(in the rows, 128 means zero)
The same turns and mirrors carry the whole set onto itself, and each row onto the other rows of its family. Which rows share a family with each named row? Give them in list order.
These 30 rows form 10 families of 3 rows each.
K_185: [140 164 114 120 144 138 109 167 152 110]
K_522: [126 156  88 116 139 137 130 149 134 121]
K_825: [ 93 123 126 127 173 128 139 162 138  85]
K_100: [141 116 143 145 148 104 107 145 116 113]
K_141: [136 158  95 124 144 144 112 149 139 121]
K_215: [136 131 153 140 143 122 117 179 110 126]
K_845: [141 131 151 139 144 118 124 173 114 137]
K_954: [145 138 147 141 149 124 105 147 106 123]
K_770: [143 129 134 155 132 106 118 154 114 124]
K_868: [134 172 108 113 150 132 127 155 147 102]
K_873: [106 113 117 121 180 143 138 142 141 103]
K_210: [133 130 152 158 145 125 111 172 118 119]
K_782: [146 119 154 130 145 107 123 163 118 130]
K_575: [151 129 134 146 143 118 128 181 117 132]
K_716: [115 163 104 118 141 144 122 173 149 117]
K_176: [111 120 126 120 188 131 134 133 137 100]
K_244: [ 94 129 146 130 182 121 131 149 140 104]
K_811: [109 104 121 116 174 115 149 154 128 102]
K_89: [109 109 136 132 175 137 152 153 144 106]
K_487: [108 104 118 119 166 136 145 157 150  99]
K_230: [131 154 103 109 127 136 124 151 144 106]
K_513: [103 120 130 123 187 121 132 145 149 103]
K_410: [ 99 123 127 124 189 126 128 145 124  97]
K_90: [144 160 111 106 137 129 122 167 144 118]
K_944: [128 123 147 153 145 110 110 163 110 113]
K_557: [147 123 142 154 148 122 116 174 114 120]
K_57: [134 152 101 108 128 126 130 163 146 115]
K_860: [129 155  96 110 138 139 130 138 133 103]
K_139: [ 95 130 135 126 181 123 136 150 127  92]
K_578: [127 149  92 104 135 134 128 155 139 125]

Which other rows belong to the same family as K_410? K_215, K_578
Which other rows belong to the same family as K_522? K_845, K_139
Which other rows belong to the same family as K_860? K_575, K_244
Which other rows belong to the same family as K_141? K_825, K_782
Which other rows belong to the same family as K_100? K_185, K_487
Which other rows belong to the same family as K_944? K_873, K_90
Which other rows belong to the same family as K_868? K_770, K_89
Which other rows belong to the same family as K_557? K_230, K_513

The same turns and mirrors carry the whole set onto itself, and each row onto the other rows of its family. Which rows share a family with each named row? Give them in list order.
These 32 rows form 4 families of 8 rows each.
K_355: [125 139 108 129 100  93 113 173  97 108 165 145 129 149]
K_548: [120 131 102 118 115  84 105 164  79 110 126 128 148 155]
K_80: [ 99  89 121 118 107 101 113 159 104 147  99 146 144 147]
K_807: [133 152  98 128 108  77 143 160 110 147 161 121 160 155]
K_753: [100 114 121 133 109 112 148 137 118 114 136 153 134 134]
K_749: [110 100 131 156 115 105  93 148  99 145 118 139 150 146]
K_636: [117 108 114 129 101  93 150 153 135 182 134 140 155 147]
K_952: [ 89 104 111  97 104  85 105 158 121 138 156 154 152 139]
K_553: [137 121 116 138  89  76 102 158 138 174 133 136 151 136]
K_172: [139 107  93 114 104  88  93 160 117 163 135 117 147 156]
K_352: [138 100 102 135  86  91 112 174 100 118 158 133 150 162]
K_846: [150 146 137 148 119  92 135 152  96 147 134 120 149 139]
K_168: [ 99 124  73 107 101  95 133 164 120 139 134 145 130 140]
K_887: [111 113 104 132 139 110 138 140  96 114 154 138 144 146]
K_985: [132 147 101 107  93  92 147 170 129 136 153 133 151 122]
K_261: [105 129 134 118 137  84 137 141 132 157 125 137 134 129]
K_732: [146 119 123 135 111  74  92 178 123 151 156 121 148 134]
K_761: [138 119 107  95 110  93 150 176 117 138 158 123 142 125]
K_384: [ 92 101  94 116  90 107 107 167 129 135 139 152 151 131]
K_253: [132 112 149 157 110  82 128 153  85 125 134 123 140 132]
K_224: [102 102 123 135 107 102  83 161 122 126 122 129 125 144]
K_725: [ 93 123 139 130 114  99 144 138 126 162 133 140 155 120]
K_706: [ 96 131 124 135 113  87 164 158  95 131 126 148 152 147]
K_156: [131 114 145 138 114  81 121 154  93 156 129 123 173 162]
K_962: [104 112 127 158 113  81  96 140 115 137 124 148 141 166]
K_475: [153 127 125 159 120  89 147 156 110 137 124 120 132 152]
K_108: [114 120  97 110 107 104 109 162 156 140 156 150 142 137]
K_688: [121  95 136 135 118  90 127 141 147 158 124 129 152 122]
K_901: [102 127 117 127 120 121 139 161  86 107 139 137 149 135]
K_399: [148 123  94 134  95 101  94 180 101 120 139 130 146 150]
K_591: [135 117 131 122  84  62 112 177 137 157 129 134 136 140]
K_791: [145 128 123 130 110  83 155 155 121 142 169 147 154 125]

Which other rows belong to the same family as K_591? K_952, K_352, K_887, K_261, K_761, K_962, K_475
Which other rows belong to the same family as K_985? K_749, K_553, K_846, K_384, K_725, K_901, K_399
Which other rows belong to the same family as K_791? K_355, K_753, K_732, K_253, K_224, K_108, K_688

The same turns and mirrors carry the whole set onto itself, and each row onto the other rows of its family. Which rows share a family with each named row? Give them in list order.
These 32 rows form 4 families of 8 rows each.
K_363: [110 122 139 135 145 153 128 114 147 126 136 160 145 137 122 121]
K_956: [130 123 137 129 144 147 129 126 139 135 123 161 162 139 134 123]
K_463: [ 93 124 103 150 119 136 111 150 138 116 149 117 123 145 145 128]
K_42: [145 150 138  95 148 104 138 134 134 140 115 132 130 128 127 134]
K_715: [102 110 106 165 115 155 114 138 129 121 150 122 125 115 136 136]
K_255: [123 113 101 110 148 145 125 140 158 113 138 114 125 143 120 156]
K_380: [120 141 135 151 121 107 120 136 109 155 126 137 123 118 138 103]
K_432: [137 131 133 127 110 138 133 145 152 105 117 132 102 114 124 107]
K_219: [117 135 111 134 155 114 110 146 111 145 147 114 159 124 141 158]
K_358: [130 157 127 157 132 116 113 127 105 138 131 134 124 126 154 113]
K_498: [132 127 140 138 107 131 122 128 136 114 121 128  94 122 108 111]
K_151: [126 140 100 124 113 111 126 147 141 153 147 110 100 110 145 151]
K_446: [119 122 145 134 149 149 124 125 122 106 119 142 157 136 119 119]
K_11: [109 133 103 116 115 108 124 152 121 129 146 110  98 101 141 149]
K_140: [128 124 134 121 108 145 138 127 152 116 123 136  97 121 118 111]
K_649: [ 89 130 110 158 107 137 122 143 136 108 147 129 142 133 131 126]
K_170: [150 131 134 125 101 144 138 151 128 116 134 135 109 122 121 113]
K_966: [114 131 104 117 158 129 126 140 126 147 145 129 162 121 153 159]
K_393: [126 117 111 107 145 150 130 133 151 103 142 113 131 126 123 166]
K_348: [122 146 145 147 118 113 127 132 106 150 131 141 131 101 140 116]
K_266: [108 127 115 135 152 120 116 129 107 153 153 123 154 132 136 162]
K_211: [134 138 110 122 117 107 124 156 117 130 132  91 110 104 139 148]
K_246: [ 95 129 114 133 164 114 114 119 135 145 133 118 149 124 139 159]
K_406: [116 137 109 130 117 111 121 146 122 126 144  94  93 104 129 145]
K_192: [113 143 140 152 125 100 136 127 107 138 140 137 141 120 148 118]
K_685: [135 126 142 141 146 148 126 119 143 132 124 142 160 143 123 119]
K_581: [153 135 146 107 146 122 140 121 125 147 116 135 132 101 116 140]
K_679: [151 124 140  96 149 106 133 118 130 145 121 119 122 110 138 138]
K_656: [ 95 134 105 161 113 152 120 154 135 118 146 136 134 133 124 131]
K_134: [116 105 119  96 130 143 139 145 158 121 138 120 132 116 110 156]
K_37: [134 115 104 104 140 160 116 144 155 123 131 117 115 125 112 151]
K_541: [156 130 134 101 155 124 126 126 126 152 119 121 115 110 129 145]

Which other rows belong to the same family as K_406? K_956, K_255, K_219, K_140, K_649, K_348, K_541
Which other rows belong to the same family as K_380? K_432, K_11, K_393, K_266, K_685, K_679, K_656
Which other rows belong to the same family as K_134? K_42, K_715, K_358, K_151, K_446, K_170, K_246

The same turns and mirrors carry the whole set onto itself, and each row onto the other rows of its family. Which rows share a family with each named row? Give them in list order.
These 36 rows form 9 families of 4 rows each.
K_822: [133 118 128 135 183 116 115 104 134 130 142 134 116 125 164 157 122 134]
K_820: [ 94 112 135 111 173 144  90 125 115 122 163 157 142 117 154 143 108 147]
K_941: [105 116  89 131 154 180  85  82 125 118 148 148 173 118 107 138 131 146]
K_270: [103 134 145 112 170 149  78 121 124 121 165 144 146 113 146 150 115 144]
K_290: [100 127  99 131 162 183  87  82 120 121 155 140 170 116 113 126 127 154]
K_382: [118 109 146 122 169 138  81 125 122 132 167 147 141 122 156 147 108 153]
K_817: [ 95 109  87 127 159 171  89  86 136 124 135 136 174 120 110 127 135 158]
K_457: [126 122  71 133 151 148 118  81 124 148 124 137 143 136 131 118 161 148]
K_826: [108 109 144 104 172 140  74 118 117 119 159 153 146 125 152 144 116 147]
K_159: [ 97 133  97 134 159 171  93  93 136 126 146 136 171 124 101 120 134 152]
K_858: [113 104  97 133 167 174  82  84 131 119 147 141 181 121 110 128 129 145]
K_298: [100 117  91 122 153 171  86  90 126 124 154 144 174 116  97 136 133 144]
K_684: [105 119 140 111 172 137  84 119 119 119 171 153 144 110 157 145 119 138]
K_969: [133 116 129 133 163 120 113 100 146 143 121 137 115 126 159 162 124 137]
K_658: [136 123 125 139 160 115 113 101 133 140 129 142 126 129 176 158 128 142]
K_752: [141 110 129 134 159 116 114 114 145 141 145 146 124 119 165 155 118 133]
K_902: [141 128 128 136 161 115 104 106 141 138 131 144 118 131 163 164 128 137]
K_405: [125 123  75 131 148 141 117  87 130 153 123 137 142 140 117 127 160 146]
K_43: [117 107  73 124 142 156 121  84 131 143 119 149 147 133 123 129 157 157]
K_24: [135 134 123 129 154 120 119 112 142 145 131 149 118 131 164 155 137 128]
K_543: [124 115  70 126 154 163 115  89 119 141 123 131 138 143 118 138 154 147]
K_610: [128 110  82 131 156 154 126  89 122 160 125 135 137 133 127 124 161 153]
K_144: [ 99 110  96 138 178 182  88 105 128 133 139 144 171 108 107 129 131 149]
K_552: [110 111 143 124 182 141  93 112 112 119 169 157 132 126 156 161 114 138]
K_264: [127 128  77 142 147 151 131  77 131 147 124 149 140 135 135 126 155 142]
K_369: [121 125  88 128 137 159 128  84 133 148 131 151 141 133 114 127 162 146]
K_697: [ 98 111 140 119 176 149  78 116 116 130 150 158 132 116 146 143  96 147]
K_227: [102 110  90 138 162 181  92  98 131 122 149 145 175 115 105 139 120 143]
K_411: [130 108  80 137 159 161 126 100 127 155 114 151 137 122 121 134 159 150]
K_690: [142 107  76 128 151 151 123  87 123 144 126 149 145 140 128 119 157 152]
K_17: [143 114 121 123 161 112 111 106 150 128 124 146 124 128 162 154 124 132]
K_920: [110 133 146 126 164 150  85 120 118 123 159 145 143 123 165 144 107 155]
K_708: [132 126 136 132 150 130 122 102 143 135 137 146 124 114 176 150 128 129]
K_250: [129 112 121 131 165 122 117 103 139 147 120 149 108 116 160 147 114 131]
K_831: [ 96 108  79 123 166 179  94  90 127 124 143 133 167 124 111 135 139 129]
K_932: [106 117 141 117 169 143  86 113 113 116 168 151 151 106 162 152 110 145]

Which other rows belong to the same family as K_543? K_822, K_552, K_831
Which other rows belong to the same family as K_690? K_826, K_858, K_17
Which other rows belong to the same family as K_382? K_817, K_752, K_43
Which other rows belong to the same family as K_159? K_369, K_920, K_708
Which other rows belong to the same family as K_298? K_658, K_405, K_932

The same turns and mirrors carry the whole set onto itself, and each row onto the other rows of its family. Which rows share a family with each named row? Give them in list order.
These 32 rows form 4 families of 8 rows each.
K_378: [151 109 141 100 157 115 152 143 118 137 107 117]
K_404: [142 103 140 109 157 120 151 142 125 134 108 128]
K_460: [141 123 134 119 166 123 150 148 130 139 117 131]
K_854: [157 122 140 127 151 130 140 162 128 149 119 123]
K_915: [147 118 164 131 102 134 133 105 122 138 161  84]
K_34: [165 126 142 106 159 118 145 145 115 150 109 106]
K_871: [150 120 147 113 169 119 154 138 119 143 104 119]
K_998: [137 103 142 126 158 131 141 139 133 143 108 136]
K_271: [135 118 160 133 105 132 120 103 126 135 164  96]
K_666: [147 108 143 104 164 118 147 122 120 146  98 120]
K_516: [150 131 134 114 165 120 150 151 124 141 119 121]
K_408: [155 115 139 108 154 119 151 159 120 138 114 116]
K_212: [137 118 160 120 111 126 122  91 121 135 158  87]
K_398: [131 122 159 135 119 134 132  82 129 139 158  97]
K_898: [139 118 136 113 169 118 150 135 127 137 112 128]
K_745: [144 115 146 120 168 125 152 139 125 140 103 128]
K_866: [135 129 160 143 116 137 130  96 132 139 165  98]
K_500: [155 125 146 118 165 122 152 149 119 143 109 118]
K_288: [138 110 164 136 104 138 134 101 129 136 160  94]
K_153: [132 115 166 117 127 122 127  79 126 129 149  89]
K_804: [145 115 164 123 107 130 136  93 120 138 155  83]
K_191: [151 134 164 119 121 122 127 102 118 133 161  76]
K_530: [147 126 134 106 169 115 152 138 121 141 111 119]
K_863: [130 113 161 128 109 129 121  92 126 135 159  98]
K_837: [141 130 164 140 114 135 124 119 131 130 169  92]
K_493: [145 108 140 116 152 124 150 157 127 135 114 128]
K_119: [124 110 164 138 120 135 124  95 137 126 158 107]
K_322: [136 107 164 130 107 134 133  88 125 135 154  92]
K_640: [145 136 160 135 116 134 131  98 123 141 165  86]
K_117: [142 124 160 125 106 127 121 103 121 137 164  87]
K_403: [150 121 146 126 164 126 150 150 125 140 110 127]
K_208: [140 130 160 127 120 128 133  83 123 141 157  85]

Which other rows belong to the same family as K_408? K_378, K_404, K_398, K_866, K_493, K_640, K_208
Which other rows belong to the same family as K_516? K_460, K_915, K_898, K_288, K_804, K_530, K_322

The same turns and mirrors carry the whole set onto itself, and each row onto the other rows of its family. Which rows share a family with each named row? Give them in list order.
These 16 rows form 4 families of 4 rows each.
K_187: [164 170 111 109 127 131 141 105 142  88]
K_214: [138 182 118 106 124 160 152 128 157 112]
K_452: [142 140 142 112 136 120 120 116 136  90]
K_340: [149 141 158 113 113 100 120 127 144  96]
K_336: [149 191 128 107  97 146 156 136 167 121]
K_364: [120 155 162 108 110 136 134 151 160 123]
K_550: [153 181 121 113  83 153 153 129 148 131]
K_564: [123 149 154 115  95 148 133 145 143 136]
K_558: [178 175 123 110 101 109 143 113 149  94]
K_343: [116 151 146 109 134 150 131 137 151 114]
K_124: [111 156 146 102 107 138 137 144 148 139]
K_793: [169 165 113 104 102 105 139 104 132 102]
K_722: [178 161 121 117  88 118 137 106 128 105]
K_869: [135 133 147 107 112 102 121 123 129 112]
K_465: [144 187 110 101  96 143 157 127 150 130]
K_79: [147 130 154 118 100 112 119 123 126 111]

Which other rows belong to the same family as K_336? K_340, K_364, K_558
Which other rows belong to the same family as K_722? K_550, K_564, K_79
Which other rows belong to the same family as K_343? K_187, K_214, K_452

